Where one turn sends some rows of the set: a few examples, then the rows asked
L: [ -5 -12  -1   6  11  16   5   3  11  -3  -5  -8  -4  -6  20   8  -3  14
  -5  -5  -8]
Z: [ 6 -3 -9  2  7  9 23 -3 24 -6 10 -6  5  0 -6  4 -7  8  9  1  1]
H: [  7  -1 -10   1  -1   8  21   2  27  -8  13  -4   7   0  -3   4  -9   6
   6   4   0]
A: [ -3  11  -7  -4   3   3   8 -18   5  -9 -17  10   9  17  -1  -2  -5 -18
   0   3   6]
E: [ -6  10   7  13   3 -13  -1  15   9 -16  -2   8  -3  -8   5 -26   0   0
   4 -13  -8]
W: [ -9  13  -7  -4   4  -1   4 -18   5 -10 -13   8   8  20   3   1  -6 -14
  -2   2   4]
P: [ -3   9  -6  -3  25   5  -7  22  -3   9   2   7   4 -14   0  -6   7   7
   0   0 -11]
U: [ -2   5   3  18   1   3 -12  24  -2   9   1  10  -7 -11   4  10  -1   1
  -9   5 -14]
D: [ -2   8  -9  -3  14 -16 -11  18   4  16  -7   5   1  -3   1 -10 -17 -11
  -4   1 -16]
G: [ -5   9  -7  -5   2   2   3 -15  -1 -14 -15   9   6  18   8  -2  -5 -16
   0   5   8]
J: [  1   5   5   9  -1  -6  20  10 -15 -14   2  -9   3   3  -8 -15 -14  -4
   8 -13  -8]
X: [  8  -1  12   3  -2   4 -13   8   9  -4 -23   5   3   8   3  -2 -16 -13
  -1  13   6]
C: [ -9  14   3  12   6  -7 -15   9   0   9  -6  13  -6 -16   7   7  -6  -4
 -13   0 -14]
B: [ -2   6   1  13  -1  -1  21   9 -13 -11   2  -5   4   9 -11 -15  -6  -8
   9 -15  -6]
K: [ -2   8   0  13   3  -4 -17  15  12   9   5  12 -12 -14   8  10  -6  -3
  -6   9  -3]
Y: [  8  -3 -11  -2   5   8  20   0  24 -12   8  -1   8  -1  -3   2  -6  13
   6   7  -3]
V: [  6   2 -12  -5   9   7  -4  18   3  18   0   1  -3 -12  17   2  -4 -17
  -4   7   3]
N: [ -2   7   8  11  -1   1  19  10 -17 -12   4  -6   7   6 -10 -11  -8  -6
   7 -14  -6]

U -> K
Z -> A
L -> X
Where do these go?
G -> J
H -> W
V -> D

